Families of rows that turns and mirrors carry onto each other, the same ones carrying the whole set onto itself: the rest of each named row's family, in list order
7 families of 4 rows
z_489: [ -7  -4  35 -18 -15   6 -10 -28 -43   8 -22  -7   3  12]
z_973: [  2   3  -9  18   1   5   0  26  14  -1  74   7 -15   1]
z_257: [ -2   1  17  29   6  -3 -37  22  -6 -51   5  29  21 -18]
z_813: [ 13  22 -15   0  -7   6   0  21  11   2  66  11 -23  -1]
z_413: [ 37 -33  -6   0 -11   9  22  35  29  20  -3 -14   5  10]
z_114: [-15   3  12  19  12  -3 -32  11  -7 -48   7  37  30 -15]
z_221: [-12  -5  26  23  -6   6 -27   2  -8 -53  -4  37  16 -23]
z_239: [-13  -9  30  34  -4   1 -34  17  -5 -51  11  31  14 -16]
z_875: [  2  22  -8   7  -2   6 -12  16   7   0  69  12 -24  -2]
z_764: [ -6 -11  33 -13  -8   8  -1 -21 -37  -5 -43  -9  -1  12]
z_486: [ 28 -25   1  -9  -5  12  34  33  16  29  -6 -24   0   4]
z_343: [-11   3  28 -10  -2  12   0 -27 -32   8 -34   6   8  31]
z_403: [-13   0  31 -26  -5  10  -2 -26 -41   1 -22   4   2  24]
z_795: [ -7  -3  36 -12  -8  -5   0 -30 -38  10 -30   5  11  12]
z_352: [-13   5  23  28  -4  12 -42   2 -20 -44  13  32  15 -17]
z_927: [ 15  21 -14  13  14   2  12  17   3  -3  64  14 -24   4]
z_135: [  4  12  -9   3  -7   2   7  18  -1   7  72   2 -21  -8]
z_119: [ 15  12  -7  10   9   9 -12  18   6  -1  69   8 -30  -1]
z_106: [ 12  14 -17  14  -1   4  12   5  -2   5  69   7 -21   3]
z_623: [ 35 -19 -12  -3  -2  17  24  17  32  19 -17 -21   9   2]
z_883: [-13   3  26  22   1   0 -27   8   0 -53  10  40  11 -21]
z_382: [-20  -2  35  -6 -10   2  10 -18 -36  10 -34  -8   5  18]
z_324: [ 35 -32  -4   1 -13   4  18  26  27  25 -18 -17   2  15]
z_25: [ 30 -36   5   1 -11  15  22  33  26  16 -19 -19  -6   2]
z_418: [ 39 -29   2   2 -13  15  24  26  25  19  -1 -26  13  11]
z_192: [ 24 -27   3   3  -3  18  23  26  36  24 -23 -16   9  -2]
z_178: [ -5  -2  34 -14  -6  -6   7 -24 -36  16 -31 -10   2  15]
z_555: [-18  -6  15  17   0   8 -32  10 -16 -49   2  39  11 -28]

The rest of the family of z_973: z_764, z_486, z_352
The rest of the family of z_178: z_413, z_221, z_875
The rest of the family of z_883: z_813, z_795, z_324
The rest of the family of z_555: z_119, z_382, z_418
The rest of the family of z_106: z_257, z_403, z_192

Families of rows that turns and mirrors carry onto each other, the same ones carrying the whole set onto itself: the rest of each named row's family, in list order
9 families of 4 rows
z_967: [  7  14 -11 -63  37  12   5   9   0  35]
z_320: [ 19 -17 -19 -82 -36  14  16   5  35   4]
z_577: [  3  27 -22 -57   7 -23 -20  -9 -23  36]
z_658: [  3   2 -16 -57  22 -44   1 -16  -5  40]
z_633: [  1 -18 -24 -61 -58 -16  18  13  32  -6]
z_753: [  2   9 -16 -26  16 -15 -23 -21   0  55]
z_765: [ 11  -7   0 -46  33  -3 -23 -10   9  41]
z_827: [ 17 -10 -12 -89  17  -7   5   2  -1  39]
z_718: [-15   9 -14 -41 -70   2  19  32  19  19]
z_730: [ 12  23 -23  -8 -46   1 -13   1  33  20]
z_381: [-33  28   4 -67 -42  22 -13  21  26  22]
z_513: [ -2 -34   0 -46 -47  -5  25  15  48  13]
z_569: [-30 -25  -1 -20   4  18  -8 -10   1  49]
z_50: [-25  -1 -13 -27  33  -7 -14 -11  -6  27]
z_61: [  5 -17 -27 -65 -39  25  -1  34  48  20]
z_608: [-10  -3 -52 -44 -48  -2  11  -2  40  -2]
z_398: [ 14 -11   8 -57  14   2   9  46   0  45]
z_945: [ -1  -9 -26 -59 -61 -20  16  11  35  -3]
z_792: [-17  24  -2 -13  16 -26  -3   3 -10  35]
z_572: [  6  -7 -16 -60  26 -39   2 -12  -7  35]
z_270: [-19  -8 -17 -16 -60 -14  -9  28  37  19]
z_223: [-18   7 -39 -58  17 -33   9   7  -9  52]
z_867: [-12   5  -2 -30  -9 -55  -6  -7 -13  42]
z_246: [-25  15   9 -53   6  12 -18 -12  34  60]
z_505: [-10  -2 -10 -22 -62 -32   6  -4  24   6]
z_972: [  4  -1   0 -58  22 -22 -22   3 -23  16]
z_57: [-37 -23 -18 -39 -51   3  10  37  30  12]
z_616: [-38 -13  -6 -36 -42  28  -4  24  -7  12]
z_851: [ -6  -7   2 -60 -53  12  18  42  28   5]
z_859: [ 29 -16  -7 -38 -18  28 -10  18  36  -3]
z_987: [ -3  -7 -22 -46 -62  -6  28   4  48  33]
z_533: [-12 -15 -21 -49 -33  -9   3  10  52 -22]
z_436: [-16  24 -17 -54  33   1 -15 -13  12  37]
z_393: [-30   2 -22 -65 -52   9   8  33  48  24]
z_148: [ -3  27  -9 -27 -15 -25   4  29  -3  66]
z_146: [-20  -6  -6 -64  32 -41   1  19   3  32]

The rest of the family of z_987: z_577, z_513, z_972
The rest of the family of z_57: z_50, z_436, z_393
The rest of the family of z_61: z_967, z_792, z_270
The rest of the family of z_945: z_658, z_633, z_572
The rest of the family of z_146: z_608, z_223, z_533
The rest of the family of z_148: z_730, z_398, z_859

Families of rows that turns and mirrors carry onto each other, the same ones carrying the whole set onto itself: the rest of each named row's family, in list order
7 families of 4 rows
z_88: [ -3 -10  -7   3  18  27  -1   6  35  12  23 -15  33 -26  33 -11  -8   2
 -31   8  14 -29 -36]
z_308: [ 22 -58  41  12   3   0  32  13  10   9 -51 -13  11  21   4 -17  11 -18
  -9   5 -24  10  12]
z_560: [ 13 -41  -6  -2   6  31  37  29 -24 -30 -29 -10  14  30  -9  11  -8   1
 -14  22 -27 -11  17]
z_771: [ -8  22  -2  -1  16  10  10 -16 -27  15  -6  36  -7 -31  17  11  -7  14
  10 -32   5  53 -31]
z_291: [-13   5   2   2  13 -19  15  -6  18  21  11  30  11 -29  29 -35  16 -11
 -13  40  10 -31 -39]
z_404: [ 27 -13  10   0 -14  43  35  15 -21   7 -19 -43  16  36   4  28 -11  -1
 -25   5 -22 -19   7]
z_307: [ 18   8 -27  -2 -37 -36 -14   8 -13   7  17 -34  -7 -13  19  -8 -28  17
  -1  -6 -39  11   7]
z_365: [ -1   2  12  -5  27  26   6   6  26 -36  15  19  17 -26  39  -8 -15  -3
 -21  36  -1 -27 -32]
z_143: [ 13 -15  21  -4 -22 -46 -17  22  -2  29 -35 -24 -44 -13  11 -16  10   3
  -8  25 -12  27 -10]
z_69: [  5 -12   3  -7  -8 -36 -22  18 -25  15   4 -36  27   1 -19 -10 -14  33
  26  28 -35  22  -9]
z_760: [-24  -4   3 -10  30   3   4 -42   5 -15  -3  18   5  -5  34 -34 -20  18
 -23   9  35 -23  -5]
z_494: [ 27 -10 -15 -27 -18 -24  -8  21  10   0 -17 -14 -43  10   3 -17  -3  39
 -12  24 -38  -6  10]
z_293: [ 18  29  24 -10  -3 -25  -3 -45 -28  21 -16  22   4   9  44  23 -28   1
  22  -8  -1  24 -16]
z_789: [-20  -1   4 -25  -6  -7  21 -22 -35  32 -11   6  18  10  27  13 -33   1
  15  10   8  55 -50]
z_490: [ 24  -9 -48  -9 -12 -45   2  31 -11   8 -10 -23 -11 -15  -1  -6  -6   8
  14  14 -38  29 -13]
z_390: [ 39  17  -6 -10   2 -41 -11  -2 -16  35 -24 -51  -3  11 -12   2  15  19
  11  24 -14  -4  -4]
z_992: [-28   9   0  11   3   1  39  -5 -44  37   7  20   3  -7  27   6 -32  -5
   3 -39   7  10 -28]
z_690: [ 35 -29  31 -13   0  27  43  24  13   2 -34  20  25  32  24  25   6  -7
 -20  17   3 -15   5]
z_692: [  7   6   6 -28  13  26  25 -13  13 -17   8 -16  16 -18  43 -44 -26  12
 -22  25  35   9 -42]
z_909: [-14  10   3   9  38  41  21 -30  22  -9   2   0  25 -27   7 -22  17   3
 -28  20   0  -9 -36]
z_740: [ 39 -16  36   1  15  39  35  26 -31 -20 -14 -32  33  15  -7 -26 -16  22
   3   7  -3  -8   4]
z_318: [  9  17 -10   0 -27 -45  -2  15 -23  -8 -23 -26 -14 -15  -8  12  -4  33
 -12  11 -16  40  14]
z_981: [ 10  -2  46 -14  -1  14   2 -12 -27  27 -15  36 -34 -13  40  -7   6 -24
  11  -9   2  36 -19]
z_531: [ -3  32   7  -3  15  -6  45   4 -34  23  -9  28 -14 -16  30  19 -20 -17
  17  -3  -3  22 -58]
z_105: [ 37 -15  14  24  -7  19  33   3   1 -26 -41 -32  44  13  -4  15   8   1
 -26  23 -22   6  11]
z_132: [-13 -21  37 -14  24  15   8 -20  27  -4   6  11  -8 -16  22 -54  21 -17
 -17  20 -12 -12  -2]
z_476: [ 44 -44  -7   7  30  27  18   3  -6   5 -41 -19  35  20  -1 -16   9   9
  -5  -8  21 -15  11]
z_219: [ 21  -6  -3  12  -7  -3  26  -9 -46  33 -23  46 -21   3  22 -13 -11  -3
  30 -22 -28  22 -26]

The rest of the family of z_365: z_560, z_490, z_531
The rest of the family of z_760: z_293, z_390, z_476
The rest of the family of z_291: z_494, z_690, z_219
The rest of the family of z_105: z_771, z_909, z_318
The rest of the family of z_692: z_69, z_789, z_740
The rest of the family of z_992: z_88, z_404, z_307

Families of rows that turns and mirrors carry onto each other, the same ones carrying the whole set onto itself: the rest of each named row's family, in list order
4 families of 4 rows
z_325: [  8   6 -40 -72  12  13   8   1   1 -25]
z_843: [-20 -24 -50 -36  12  -4 -27 -15  -4 -49]
z_82: [  0  10 -15 -72   8  18  17  -2  11 -28]
z_582: [  7  22  19 -69  16 -15   2  -6 -10 -20]
z_745: [ 27   3  12 -63 -20   5  12   0   2 -24]
z_895: [  2  -6  -8 -25  11  17  41  28 -35   7]
z_675: [-22  -4   8 -40  18 -32 -35 -25 -10 -48]
z_984: [ -8 -44   3  12 -18 -16 -18   1 -34 -30]
z_646: [-33 -23 -28 -30   9  -1 -25 -20   7 -57]
z_369: [  5   6  25 -27  21 -17  17  17 -49   6]
z_836: [ -3 -24  -1 -36 -20 -12 -29 -22   8 -56]
z_849: [-22 -20  14   2  20 -33 -19  -1 -49 -22]
z_924: [ 22 -18  15 -14 -18   1  23  24 -39   1]
z_595: [-31 -40 -20  16  13  -1  -1  10 -39 -22]
z_969: [-20 -38 -43   5  16  -3  -8  13 -44 -18]
z_290: [ 10  -7 -32 -31  15  14  29  30 -40   7]

The rest of the family of z_369: z_582, z_675, z_849
The rest of the family of z_895: z_82, z_646, z_595
The rest of the family of z_836: z_745, z_984, z_924

Families of rows that turns and mirrors carry onto each other, the same ones carrying the whole set onto itself: the rest of each named row's family, in list order
4 families of 8 rows
z_90: [-79 -22  21   4  -8 -23  -2 -36 -11 -41   1  -1  -2]
z_639: [-32 -20  44 -22  11  15 -40  -3  -7  10  69  37  16]
z_759: [-48 -17  12 -27  -2 -13 -13 -15  26 -54  -1  -9   1]
z_916: [-24  -7  31  -2   4 -51  11  -7   3  27  28 -17  -2]
z_467: [-59 -32  13  28  -2  -2 -10  -2  -3 -16   0  74  -8]
z_884: [-59  23   6 -18 -17  -9  -2 -42  15 -25  20   1  20]
z_259: [-37 -42  45   3  42 -21 -48   4  -1  10  54  46  -1]
z_830: [-22  20  25  -9  13  -9 -23   7  42 -39  35  -8   2]
z_54: [-12 -16  -1 -24 -17   3   3   8  28  18   7  55  13]
z_838: [-65   5   7   7   6 -53   5 -50   7   3  11   9   9]
z_565: [-51 -35  13   1  22 -60  -5 -23  19 -25 -10   1  -8]
z_297: [-28 -40  50 -28  11   3 -36   7 -11  14  56  30   8]
z_711: [-36 -18  39  -5  26 -12 -37  -9  -4  34  68  46  13]
z_273: [-68   9   4  17  24 -35 -21 -36  30 -44  10  20   2]
z_790: [-34 -41  49 -17  23   7 -50  11  -8 -10  55  35   3]
z_363: [-43 -17  40   6  38  -9 -52  -4   2   9  64  56   7]
z_832: [-57   5  45  15 -20  -7   6 -18 -26 -14  38 -12   2]
z_361: [-52  11  33  24  13  -2 -27   0  18 -63  32   1  -7]
z_209: [-18  -1  23   7  37 -47 -20   9  45 -20  25  -5 -12]
z_356: [-36 -49  11   0  -1   3 -13  19  15 -28  -9  60 -10]
z_585: [-35 -15   7 -13 -30  30  -4   4  10 -10   8  56  13]
z_228: [-15 -34  36  -9  15 -44  -2  14  19 -10  13 -23 -14]
z_435: [-46 -44  54   4  27  -3 -44   0 -19   0  55  44  -1]
z_426: [-55 -15  45  32   4 -44   7 -17 -21   6  28  -6 -10]
z_876: [-40   0   2   5 -16  -3   7 -13   8  26  16  72  13]
z_974: [-22 -15  38 -23  26  -3 -45   5   9  23  67  43  17]
z_885: [-41 -20  15 -34 -17 -30  12 -29   4  -7   5 -18  11]
z_597: [-42 -35   4  23  10 -30  -2  -1  15  15  -5  72  -7]
z_222: [-58  36  32  30   2 -11 -13 -25   5 -25  44   6   7]
z_179: [-37  13  -3 -24  13 -43  -5 -27  45 -10   9   2  15]
z_810: [-39   1  -4  17  10  -9 -11  -4  33   2  12  78  10]
z_944: [-37 -50  18 -10 -26   8   5   9  -8   0  -6  50   1]

The rest of the family of z_179: z_90, z_759, z_884, z_838, z_565, z_273, z_885
The rest of the family of z_222: z_916, z_830, z_832, z_361, z_209, z_228, z_426
The rest of the family of z_790: z_639, z_259, z_297, z_711, z_363, z_435, z_974
The rest of the family of z_54: z_467, z_356, z_585, z_876, z_597, z_810, z_944

Families of rows that turns and mirrors carry onto each other, the same ones carrying the whole set onto itself: the rest of each named row's family, in list order
4 families of 8 rows
z_523: [ 32  19  43 -62  -4  28 -36 -31  -1 -10  -2 -31 -17 -13]
z_527: [  6  -7  20 -16  26   6 -18 -46  13  38  -7  -7  11 -27]
z_99: [-21  -2  28 -46  26  17 -30  12 -28  12  43 -17 -39  -2]
z_32: [ 13  -6   4 -31  43   4 -38  12 -25  26  45 -24 -34 -17]
z_126: [-10  -6   1  25  15 -15  21  25 -22   6  34 -15   7 -13]
z_901: [-16 -13  -1  -3  23  13  10 -28  22  34  18 -24  14 -27]
z_923: [ 11  18   7 -30  25  44 -12  33 -26  26 -11 -24  22 -11]
z_965: [ 49   0  48 -46 -23   0 -28  13   0  -1   0 -19 -26 -27]
z_475: [ -1 -22   3 -32  23   0   1 -26  32  25  -2 -21 -15 -29]
z_624: [ -9   9  20  22  21  12  17  -1 -39 -25  46 -33  24  -4]
z_991: [ 39  14  56 -29  -6   7 -32  20 -47 -34  27 -37  -8 -13]
z_347: [ 31  -9  33 -12   7 -36 -14 -39 -22 -26  42 -12 -15 -32]
z_854: [ -8  16  11 -15   7  59  -9  28  -8  24  -4 -40  11 -12]
z_581: [ 11  -4  37  -7  -9 -29   0 -38   5 -30  43 -20 -29 -14]
z_754: [ 41  15  39 -45   4  20 -44  -3  12 -19  -8 -39 -21 -35]
z_529: [-20  -7   4  18   8   2  21  -7 -41  17  44 -15  16 -11]
z_777: [ 21  34  43  -7  -9  12 -11  20 -55 -28  37 -23  12   8]
z_834: [ -9  18  -2 -28 -15  39 -31  25  13   4   4 -26  24  -3]
z_70: [ -2  23  45  -8 -35   5  26  -8  -9   3 -15 -33  17 -26]
z_21: [  2   2  16 -22  10   3 -12 -31  16  37  18  21  15 -28]
z_64: [ 18  12  27 -14   4  10   0  25 -39 -40  15 -65 -24   4]
z_52: [ -3 -21  26 -36  37  -2 -17 -19 -33   6  60 -18 -35 -16]
z_567: [-15  15   1 -34  12  43 -37  37 -13  13  33 -31  11 -13]
z_669: [ 32  -8  35 -53  -5   8 -40  -8  15  26  -1 -28 -17 -37]
z_824: [  7  12  41   4 -31  17  14 -23  -3 -27  -9 -29  30 -27]
z_516: [ 24  24  27   3 -20  23  -4  11   8  -6 -15 -43  40 -25]
z_721: [ 29  -4  48 -11  30 -28  19 -30 -33  -7  30 -21 -28 -19]
z_793: [ 41  15  18   9 -10  -4  19 -17   7 -16  -9 -28  35 -20]
z_534: [ 16  16  24 -12 -14  15  -6  36 -42 -39  43 -47 -14 -15]
z_773: [ 21  -9  -2 -28  48  10 -40   2 -14  -6  49  -9 -24   1]
z_44: [-27  12  -2   6  37  13  17 -17 -20  -3  32 -26  22   5]
z_588: [ 37 -12  52   2   3 -24  15 -46 -10 -12  13 -32  -4 -27]

The rest of the family of z_516: z_901, z_624, z_991, z_52, z_567, z_669, z_588
The rest of the family of z_854: z_527, z_32, z_347, z_754, z_529, z_824, z_534
The rest of the family of z_834: z_99, z_965, z_475, z_777, z_721, z_793, z_44

